Each row has a name. Each piece below is followed by the name of the row it came from, unless a question asks for something else. Each question is about the rows just above it. Some pieces are copies with a little noise. Places in a row count from 0.

Columns, left to right: J X V D N H U Q B
z_857: [174 184 166 123 116 155 118 152 145]
z_931: [147 128 139 118 113 201 107 114  84]
z_947: [ 89  91  99 172 141  76 141 137 113]
z_162: [147 115 135  79 113 107 147 143 195]
z_598: [ 90 119 152  74 114 153 102 140 132]
z_724: [ 90 119 152  74 114 153 102 140 103]
z_347: [115 123  91 124 102 128 151 117  71]
z_164: [188 187 146  97 128 157 101 124 147]
z_784: [ 99 122 141  79 140  80 176 120 168]
z_669: [ 92  88 136 115 151 125  89 115 146]
Print row z_724.  [ 90 119 152  74 114 153 102 140 103]
find: [ 98 121 141  80 139  80 177 121 168]  z_784
Which column holds this, read top down? [113 114]  N
One entry of z_164 was changed: [188 187 146  97 128 157 101 124 148]. Where, and from what?  8, [147]
One entry of z_857 was changed: [174 184 166 123 116 155 118 152 146]. Where, and from what?  8, [145]

Columns, left to right: K A G W S R C P M F
z_55: [ 80 181 104  58  88 153 152 103  86 132]
z_714: [186 141 119 197  70  96 170 100 117 108]
z_584: [153 181  86  58 103 153  87 132 104  80]
z_412: [ 93 108 155 105  48 103  91 159 186 111]
z_212: [ 86 103 153  87  58 104  80 152 181 132]
z_392: [216 133 147 169 171 117 141  91  78 145]
One entry of z_212 was changed: [ 86 102 153  87  58 104  80 152 181 132]. Where, and from what?  1, [103]
[153  87  58 104  80 152 181 132  86 103] is which row reordered?  z_212
Print row z_392.  [216 133 147 169 171 117 141  91  78 145]
Put [181 132  86 103 153  87  58 104  80 152] back in order: which row is it?  z_212

Columns, left to right: Kuve kepo gafo posod piga ris vitul Fulo Daluk
z_504: [146  88 129  49 141 126  99 132 193]
z_80: [ 98  33 195 163  68 138 121 173  40]
z_573: [146  48 132  99  88 129 141 126 193]
z_230: [173  33 121  98 163  40  68 137 195]
Which row holds these entries in another order? [195 173  33 121  98 163  40  68 137]  z_230
[ 68 195 163  40  98  33 173 121 138] is which row reordered?  z_80
[33 48 33] is in which column, read top down?  kepo
[132  99  88 129 141 126 193 146  48] is which row reordered?  z_573

Columns, left to right: Guk rop deta sebe Pako mebud
z_719: [116 181 173  87 151  98]
z_272: [116 181 173  87 151 121]
z_396: [115 179 176  91 105 115]
z_104: [115 185 175  88 124 101]
z_50: [136 188 165  95 146 116]
z_299: [115 179 176  91 132 106]
z_402: [165 115 188 136 146  95]
z_290: [113 181 171  93 119 108]
Which row holds these entries in another order? [116 146  95 165 188 136]  z_50
Print row z_299.  [115 179 176  91 132 106]
Print row z_719.  [116 181 173  87 151  98]
find: [116 181 173  88 151  97]  z_719
[ 95 108] is in which column, read top down?  mebud
find: [166 114 188 135 146  94]  z_402

Columns, left to right: T L Z Y E
z_603: [128  87 148 138 103]
z_388: [121 108 163 124  97]
z_352: [148  92 148  76  54]
z_901: [182  62 100 116 189]
z_253: [126  72 157 150  92]
z_85: [108 129 113 149 181]
z_308: [ 50  51 191 164  86]
z_289: [ 67 110 196  88 152]
z_854: [131  93 170 139  72]
Which column holds this, read top down? [113 191 196]  Z
find: [126  73 158 150  91]  z_253

Columns, left to right: minap Bep sak Gerud sez pim tede
z_8: [166 172  52  54 176 142 168]
z_182: [159  75  83 112  69 164 101]
z_683: [ 62  95 194 163 104  98 130]
z_68: [125  57 147  98 200  71 191]
z_819: [200 194  97 147  65  64  86]
z_439: [202  61 187  66 159  85 154]
z_642: [155  61 159 202  85 187  66]
Which row holds these entries in another order? [154  85 159  66 187  61 202]  z_439
Print row z_182.  [159  75  83 112  69 164 101]

Columns, left to right: vumus tos Tisu sif
z_925: [108  67 142 117]
z_922: [101  40 140 120]
z_690: [154 120 117 159]
z_75: [166 150 125 105]
z_286: [108 117  67 141]
z_158: [123 172 113 124]
z_86: [131 121 123 148]
z_539: [137 104 126 144]
z_945: [128  70 132 126]
z_933: [128  70 132 127]
find: [128  70 132 126]  z_945
[124 148] is in which column, read top down?  sif
Which row holds these entries in another order? [ 67 142 117 108]  z_925

Columns, left to right: Nes Moko Zaz zekal vama fel sorab
z_882: [106  69 128 155 148 160 105]
z_777: [158 183 107 143  99 131 130]
z_319: [ 85  83 208  84 169 162 209]
z_755: [137  80  65 168 108  96  35]
z_688: [148 121  85 175 144 143  76]
z_479: [120 107  68 118 104 104  65]
z_239: [123 161 110 128 118 156 126]
One entry of z_479 was changed: [120 107  68 118 104 105  65]. Where, and from what?  5, [104]
Where does [148 121  85 175 145 143  76] differ from z_688, and what was there?  4, [144]
One entry of z_239 was changed: [123 161 110 128 118 156 127]. Where, and from what?  6, [126]

Columns, left to right: gagu duv Vudi Pumif feva disu
z_359: [147 132 132 139 118 114]
z_787: [144 121 136 134 113 128]
z_841: [ 70 134 163 105 111 113]
z_791: [126 107 120 197 131 122]
z_921: [ 76 134 162 101 109 122]
z_685: [163 134  71 111 113 105]
z_36: [145 133 138 136 119 116]
z_637: [165 123 122 117 163 124]
z_943: [162 127 118 113 162 122]
z_722: [122 141 125 147 138 163]
[113  70 134 163 105 111] is which row reordered?  z_841
Print row z_921.  [ 76 134 162 101 109 122]

Columns, left to right: zikod Vodop tuma mov dolek
z_524: [156 125 142 221 127]
z_62: [145  98 151 169 107]
z_300: [121 135 156 217 126]
z_175: [156 125 142 215  75]
Changed z_175: [156 126 142 215  75]. Place and old value:  1, [125]
Which column holds [107 126  75] top down?  dolek
find: [156 123 143 220 128]  z_524
Which column holds [145 121 156] top down?  zikod
Which column holds this, read top down? [135 125]  Vodop

Columns, left to right: Tis Dedi tofa nedeg Sivad
z_563: [142 128 121 115 101]
z_394: [ 79 190 206 110 103]
z_831: [131  92  88 144 181]
z_904: [184 132 139 161 149]
z_766: [ 92 130 129  97 111]
z_547: [119 145 140 112 192]
z_619: [127 135  89  64 119]
z_967: [164 164 148 138  84]
z_249: [ 91 115 159 112 195]
z_454: [162 134 124 129  99]
Which column holds this, read top down? [139 129 140  89 148 159 124]  tofa
find: [164 165 148 139  83]  z_967
find: [ 79 190 206 110 103]  z_394

Columns, left to right: lilov lif duka kov rute Tav mus gutek Dav fafub
z_369: [117 164 158 113 121  94 178 133 131 133]
z_509: [ 94 116 167  94  96 116 163 102 146 160]
z_604: [162 162  84 160 170 136 106 183  97  81]
z_578: [117 122 127 124 118 155 127 123 122 136]
z_814: [150 133 153 112 149  59 152 138 141 123]
z_234: [ 97  84 160 163 170 136 183 162 106  81]
z_824: [122 129 125 114 121 119 123 125 136 120]
Changed z_369: [117 164 158 113 121  94 178 133 130 133]. Place and old value:  8, [131]
Put [136 162 183  84  81  97 170 106 162 160] back in order: which row is it?  z_604
One entry of z_509 was changed: [ 94 116 168  94  96 116 163 102 146 160]. Where, and from what?  2, [167]
Print row z_234.  [ 97  84 160 163 170 136 183 162 106  81]
Which row holds these entries in another order? [ 81  97 183 106 136 170 160  84 162 162]  z_604

Columns, left to right: Fibir mivop vaber muze
z_485: [ 34 125 123 192]
z_645: [ 33 211  69  50]
z_954: [ 34 126 192 123]
find: [ 33 125 123 192]  z_485
One entry of z_954 was changed: [ 34 126 193 123]. Where, and from what?  2, [192]
Changed z_485: [ 34 125 123 191]. Place and old value:  3, [192]
Print row z_954.  [ 34 126 192 123]
Which row holds these entries in another order? [ 34 123 126 192]  z_954
Which row holds these entries in another order? [ 50  69 211  33]  z_645
[123  69] is in which column, read top down?  vaber

Columns, left to right: tet mefas nuru tazel Guti liku Reni regez tud dev
z_596: [143 139  78 167 163 165 159 152  95 137]
z_483: [168 139 137 163  78 165 159  95 143 152]
z_555: [104 125  99 129  70 159 106 204  83 183]
[137  95 152 159 165 163 167  78 139 143] is which row reordered?  z_596
Where does [104 125  99 129  69 159 106 204  83 183] differ from z_555, and what was there?  4, [70]

Columns, left to right: Nofe dogar rumu rogif Foton tuka dupi mil Rep zev
z_734: [125 148 135  87 166 107  58 145 140 141]
z_892: [148 102  90 130 158 100  87 122 138  77]
z_747: [135 148 151 101 158 115  82 143 137 146]
z_879: [116 171 167 116 106 163 173 127 115 181]
z_959: [135  97 100 168 102 148 184 111 123 102]
z_155: [ 77 100 148 102  90  87 130 138 158 121]
z_243: [135 105 113 152 100 159 174 113 122 106]
z_108: [120 166 151  93 153 122  82 142 139 149]
z_115: [128 166 146  82 175  80  44 156 152 138]
z_869: [140  96  83 141 144 113 108 119 138  81]
z_121: [132  92  87 108 210  91 171 109 152  90]
z_27: [128 157 142  82 171  98  44 150 144 136]
Which column holds this, read top down? [137 115 123 158 122]  Rep
[121 158 138 130  87  90 102 148 100  77] is which row reordered?  z_155
Put [141 125 148 135  87 166 107  58 145 140] back in order: which row is it?  z_734
Which row holds these entries in another order? [100  87 122 138  77 148 102  90 130 158]  z_892
[135  77 135 120 128 140 132 128] is in which column, read top down?  Nofe
find: [135 105 114 152 100 159 174 113 122 106]  z_243

Columns, left to right: betep mal Gofi tifa liba gab pek zug
z_339: [102  98  78 180  86 156 129 102]
z_129: [102 100  78 180  86 156 129 102]
z_490: [180 125 199 140  86  44 192  88]
z_233: [ 98 156 180 102 103  78 129  86]
z_758: [102 100  78 180  86 156 180 102]
[102 102  88] is in which column, read top down?  zug
Where does [102  98  79 180  86 156 129 102] differ from z_339, and what was there?  2, [78]
Which row holds these entries in another order? [ 78  98 180 156  86 102 129 102]  z_339
Which row holds these entries in another order? [ 78  86 100 102 102 129 156 180]  z_129
find: [101 100  78 180  86 156 129 102]  z_129
One entry of z_129 was changed: [102 100  78 180  85 156 129 102]. Where, and from what?  4, [86]
One entry of z_339 was changed: [102  98  78 180  85 156 129 102]. Where, and from what?  4, [86]

Columns, left to right: Rosup lig Tefuz Lebu
z_61: [177 115  63  98]
z_842: [ 99 166 185 157]
z_807: [ 91 143 208 185]
z_701: [144 170  95 121]
z_620: [108 134 134 165]
z_775: [171 124 119 130]
z_610: [106 162 140 130]
z_965: [184 133 103 132]
z_159: [175 165  76 165]
z_480: [144 146 122 125]
find: [ 91 142 208 185]  z_807
find: [174 166  77 165]  z_159
Put [130 171 124 119] back in order: which row is it?  z_775

Columns, left to right: Redu veni rugiv senu
z_358: [155 114  94 181]
z_486: [ 94 181 114 155]
z_119: [ 94 115 155 181]
find: [ 95 180 115 153]  z_486
Put [155 181  94 115] back in order: which row is it?  z_119
Changed z_486: [ 94 181 113 155]. Place and old value:  2, [114]
Which column holds [114 181] top down?  veni
Which column holds this, read top down? [181 115]  veni
Print row z_486.  [ 94 181 114 155]
[181 155 115  94] is which row reordered?  z_119

Columns, left to right: labiz buv nafed kore siv
z_567: [ 95  58 142 100 131]
z_720: [ 91  91 137 105 159]
z_305: [ 75  76 137 129 148]
z_65: [ 86  58 137 103 131]
z_117: [ 86  88 137 107 159]
z_856: [ 91  91 137 124 176]
z_318: [ 96  65 145 100 133]
z_29: [ 91 107 146 124 177]
z_576: [ 75  97 145 129 167]
z_45: [ 81  69 140 110 141]
z_803: [ 91 108 146 125 177]
z_623: [ 87  58 137 103 131]
Which column holds [105 129 103 107 124 100 124 129 110 125 103] top down?  kore
Print row z_803.  [ 91 108 146 125 177]

Columns, left to right: tuza vudaf tas kazik
z_188: [122 144  68  79]
z_489: [117 144  68  80]
z_244: [129 145  69  78]
z_341: [204 131  84  69]
z_357: [194 134  78  69]
z_457: [158 140  70  72]
z_789: [169 141  73  71]
z_917: [137 146  69  77]
z_293: [147 140  72  75]
z_411: [183 134  75  70]
Changed z_244: [129 145  70  78]. Place and old value:  2, [69]
find: [122 145  69  79]  z_188
Print row z_789.  [169 141  73  71]
[72 71] is in which column, read top down?  kazik
[ 78 129 145  69] is which row reordered?  z_244
[69 84 78] is in which column, read top down?  tas

Columns, left to right: volez Toz mev Vip
z_145: [ 67 157 137 129]
z_408: [ 67 144 137 129]
z_906: [ 67 144 137 137]
find: [ 67 144 136 136]  z_906
Print row z_408.  [ 67 144 137 129]
Print row z_145.  [ 67 157 137 129]
find: [ 68 144 138 128]  z_408

Columns, left to right: bap rodi dil neze monam
z_12: [100 133 148  89 172]
z_785: [148 159 165 204 107]
z_703: [131 109  82 149 107]
z_76: [148  88 165 204 107]
z_687: [108 159 165 204 148]
Which row holds these entries in another order? [107 148 159 165 204]  z_785
Print row z_687.  [108 159 165 204 148]

Columns, left to right: Dagu Vum vur Takof
z_46: [112 138 179 108]
z_545: [ 85 125  60 168]
z_798: [130 145  82 176]
Print row z_798.  [130 145  82 176]
find: [ 85 125  59 168]  z_545

